In the data rows, 128 means zero.
Here are some points:
[190 185 116 147 140 137 207 171  55 155 171 163 168  87 142 112 117 202 146 148 127 175  89 110 164 141 136 130 111 103 127 132]
[142 156  39  62 162  87 141  98  82 124  95  98 155 132 161  95 147 167 111 154 134 186  93 151 105 106 123 142 165 120 184 115]
[ 92 126 170 143 170 113 122 143 184 125 161 118 140 137 166  47 154 137 122 131 157 147 145 120 135 156 137 127 172 126 107 108]
[167 127  85  78 118  67 139 138 120  63 124 123 111 141 101  91 174 148 111 144 142 129 147 146 116 100 113 154 124 105 160 120]
[101 168 151  96  92 126  90 151 114 106 102 128  60 137  83 169 150 142 130 140 124  93 116 158 105 103  87 152 124 112 141 203]
[151 102  78  89 174 137 115  99  86 142 115  65 106  96 117 118 167  93 107  89  97 121  96 147 120 137  66 176  88  69 130 154]
[142 137 144 137 145 141 124 135 130 109 124 122 138 120  95 108 148 150 170 125 144 135 107  82 154  86 159 123 154  86 176 135]
[123  96 156  98 178  83 107 188  44 136  97 134  70  90 124 139 151 122  98 127 101 111 138 132 145 137  89 176  86 100  86 139]
[ 97  77 130 111 189  98 146 120 106 144 118  82 109  59 122 116 145 117  96 118 146  66 119 127 138 107 125 176  39 116  80 121]
[136 111 106  74 138 119 137 165 118 107 123 169 127  48  98 123 132  78 129 129 161 119 164 121 173 163 151 128 102  79  85 136]
[117 141 108  65  80 150 158  98 145 133 110 115 144 119 121 146 116 142 165 146  90 146 125 147 131  93 132 134 124 133 133 131]
[ 70 149 113 175 145 183 109 144 172 107 154 168  73 141 163 137  82 122 114 115 109  38 165 119 132  76 101  96 158 155 205 122]
[152 147  98 131 105 124 100  90  81 136 126 146 157  84 123 103 188  89 121 122 179 135 131 111  91 157 166 139 164 111 133  97]
[173  89 166 102 129  95 119 117  49 176 133 117  65  83  59 148 135  77 128 128 118  80  80 172 127 152 132 154  96 117  86 148]
[176 135 146  56 181 124 147 158  75 148 124  70 136 119  84 226 117  92 161 111 107 129  93 127 120 115 162 163  90 110  97 207]
[116 155 160 133 104 197 170 125 191 100 209 188 104 149 136 111 106  77 142 141 138 151 120 123 117 138 185 130 138 113 162  85]
[124  90  80  83 140 143 137 124  69 118 146 134 165 130  93 120 146 132 107 104 102 137  90 109 110 122 135  98 101  94  90 126]
[ 85 148 165 140 125 135  70 168 174 127 144 101 127 168 114 123 150 111 133 112 111 136  99  96 132 148 131 115  82 131 108 138]
[205 105 101 128 154  67 129 103  58 109  93  96 167 134 117 140 114 121  89 174 124 156 101  78  77 139 158  94 116 136 120 129]
[ 94 108 156 150 123 152 148 161 118 185 104 108 100 159 111 139 150 128 169  92 151 158 109  97 137 127 104 134 149 130 111 163]
[160  85 138 133 157 152 161  74  93 158  89  96 107 105 120 117 118 139 116 186  97  86 138 151 129  88 160 161 148 117 149 109]
Then 16 other points, each followed by its number:
[146 105 156 119 203  75  73 103 124 128 139  97 103 102  62 136 143  71 154 129 141 121  70 162 101 178 123 146 131 134 102 112] 0
[166 179 148 131 128  92 114 108  96 113 130 120 125 118 156 104 157 140 139  84 155 104 103 133 127 136 159 151 138 183 147 123] 1
[156  83 113 134 155  78 159 117  44 132 134 130  86 141 109 189 127  95  97 143 131 123  90 145  85  99 108 163  78  76  66 138] 2
[138  99 124 128 127 109 192 133 163 111 130 175 119 126 101 147 108 150 160 142 143 128 147 151 110 153 121 118 153  58 150  99] 3
[164 144  91 130  55 147 139 115  57 141 141  48 158  80 152 139 146  92 142 151  95 101  92 150 140  74 171 172 113 153 133 137] 4
[172 155  96 135 144  92 144  78  99 129 159 101 184 120 130 114 186  66 151 127 119 157 167 164 106 137 139 119 145 172 154  93] 5
[142 152 143 160 100 101 119 127 143 148 144 138 126 157 103 128 121 138  83  97 109 127 146 125 107 113 197 126 123 125 143 112] 6
[ 92 206 185 156 132 119 141 102 127 113 160 173 140 130 120 128 111 168 112 103 173 132 139 129 136 148 137 120 156 102 129 156] 7
[188  80  89 149 144 112 177 175 117 111 126 157  98 166  77 170 114  95  69 110 120 111 117 152 166 159  92 146 157 117 119 108] 8
[141 135 186 141 132 144 103 151 219 128  93  76  99 147 114 181 110 151 215  99 118 115 107  95 177 172  54 151 156 160 176 122] 9
[ 79 102 146 184  88 172  96 129 195  71 134 164 146 184 190 114 143 138 115 120 114 140 166 154  79 126 167  43 188 118 165 106] 10
[165 133 114 116 101  82 199 176  38 114 145 121 119 127  60 124 145 113 145 129 100 180 129 107 127 110  62 147 172 149 136 110] 11
[144 128 166 126 114 162  86 133 170 153 118  74 102 111 122 106 116  64 111 146 171 106 173  99  57 133  75 114 114 188 115 144] 12
[133 108 138 107 138 106 139 194  61 188 103 111 122  83  42 159 157 112  62 127 143 111 101 141  61 127  62 182 113 102  65 125] 13
[ 57 165 135 121 140 160 103 141 130 170 108  98 145 143 147 147  96 146  74  97 104  99 134  90 133  98 156 101 132 114 113 116] 14
[151  68 106 146 157 118 113 144  47 150  80 116 154 121  38 158 103  75 168 139  94 111  84 107 160 134 145 131  70 109  49 125] 15
Which of these numbered points is nearest to each point below, looking only along the 7 directions in which the first points spread most? Its number follows each.
[141 113 159 113 149 109 131 144  49 141 144  97  75 110  64 171 105  84 131 129 148 153 102 134 165 144  94 120  81 138  81 123] > 15
[105  92 170 190 150 158 136 148 185 198 123 118 117 118 175 150 128 154 128 118 108 113 126 120 168 129  76 142  85 148 160 167] > 14
[107 147 126 148 147  93 102  96  62  79 175 117 151  95 146 150 141 160 111 123 125  91 108  94 130 108 137 123 141 144 153 145] > 1
[190 154 103  90 125  58 160 103  65 110 154 109 142 122  87 116 143 155 100 150 171 151  57  82 115 105 119 192 171 119 142 120] > 11
[107  71 124 122 128  74 111 196  53 193 125 127 105 125  88 179 110  52  95  79 149  92 111 149 172  74  62 158  73  70  88 123] > 13
[ 14  70 182 166  90 157  91 107 213  59 119 185 110 157 234  50 153 131 106  92 152  86 171 124 158 130 172  71 187 169 157 144] > 10
[134 142 125 180 115 123 139  79 214 112 140 174 177 218 184  82 109 167  96 139 144 135 148  80 131 144  89 131 176 199 203 125] > 10
[ 62 192 157 165  74 154 181 165 176  69 129 182 111 161 169 119  87 202 135 122 146 163 125  98 120 134 160 136  84 156 141 100] > 7
[130 137 177 156 135 126 144 146 192 120 135 128 129 142 181 117 125 176 125 155 112  93 139 145 116 123 123 156 113 150 114 111] > 14
[121 176 158 177 100 152  79 146 185  97 109 112  96 115 185 101 158 134 115 101 130 148 139 102 123 129 146  77 153 194 182  73] > 10
[133 128 122 117 120 130 150  81 124 118 111 136 153 119 117 119 148  60 120  84 124 133 123 140 134 108 124  69 121 114 147 162] > 6
[137 133  53 131 155  72 122  99  43 153 113  96  91  99 105 136 131 137 147 167 110 124 132 124 120 125 116 221 103  84  89 157] > 2
[126 124 133  78 164  79 165 147  23 125 111  86 137 128 106 175  95 144 129 163  92 180  97  93 150  91  98 145  89  94  95 138] > 11
[ 58 174 108 118 132 187 148  80 195  98 163 172 133 182 177  88 119 193 159  78 104 154 127 121 117 105 172  78 151 151 224  96] > 10
[179 168 152 141 155 113 164 110 117 109  87 125 102  90 158 111 141 105  99 131 140 151 161 161 101 138 104 119 169 183 125  80] > 1
[131 165 141 143  91 170 108 129 161 167 126  83 160 191  80 204 181 125  99 124 130 131 108 125 176 138  55 118 149 137  97 119] > 9
[ 79 139 145 194  64 183 157  51 211 124 166 186 193 186 135  92  83 155  95 113 130  94 154  92 124  84 138 126 106 174 156 118] > 10
[137 120 110 148 151 141  88 142  88 107 118 109  64 112 119 157  94 105 125 126 171 119 115 143 130 156 122 138  86 104 113 160] > 8
[160  93  98 154 145  98  98 106  56  51  69  56 145  91 105 174 133 112  84 144 107 154 114 144 107 121 128 123 164  62  70 124] > 2
[182 126 124  85 123 146 109  74 107  83 175 161 181 161 134  92 153 133 131 109 176 134 115 131  82 169 149  91 184 130 142 166] > 5
[135 156 146 208  53 180 151  80 182 130 169 172 129 187 206 110  85 139  86  99 192 128 145 108 115 102 163 108 173 161 175 156] > 10
[187 116 111  83 160  94 132 148 138 146 136 141 128 108 116 150 138 112 130 115 117 139 136 151 122 114 113 134  86 147 131 152] > 8
[101 161  97 154 148 104 159 164 158 120 123 204 130 129 118 127 116  80 151  93  99 106 133  50 139 119 186 131 146 103 134 150] > 7
[218 127  73 145 164  68 177 115  98 151  75 147 160 167 128 134 143 108 108 174 117 119  66 140  92 149 171 122 139 104 169 139] > 4
[158 107 126  85 107  61 142 121  68 143 130 132 170  90  62 123 145 122 142 100  76 146 118 147  91 130 146  78 127 173 110 154] > 4
[140  94 144  97 169  66  81 142 100 134 146 102  87 119 102 175 160 137  53  77  68  93  85 116 136 120 115 174  78  99  64 138] > 13
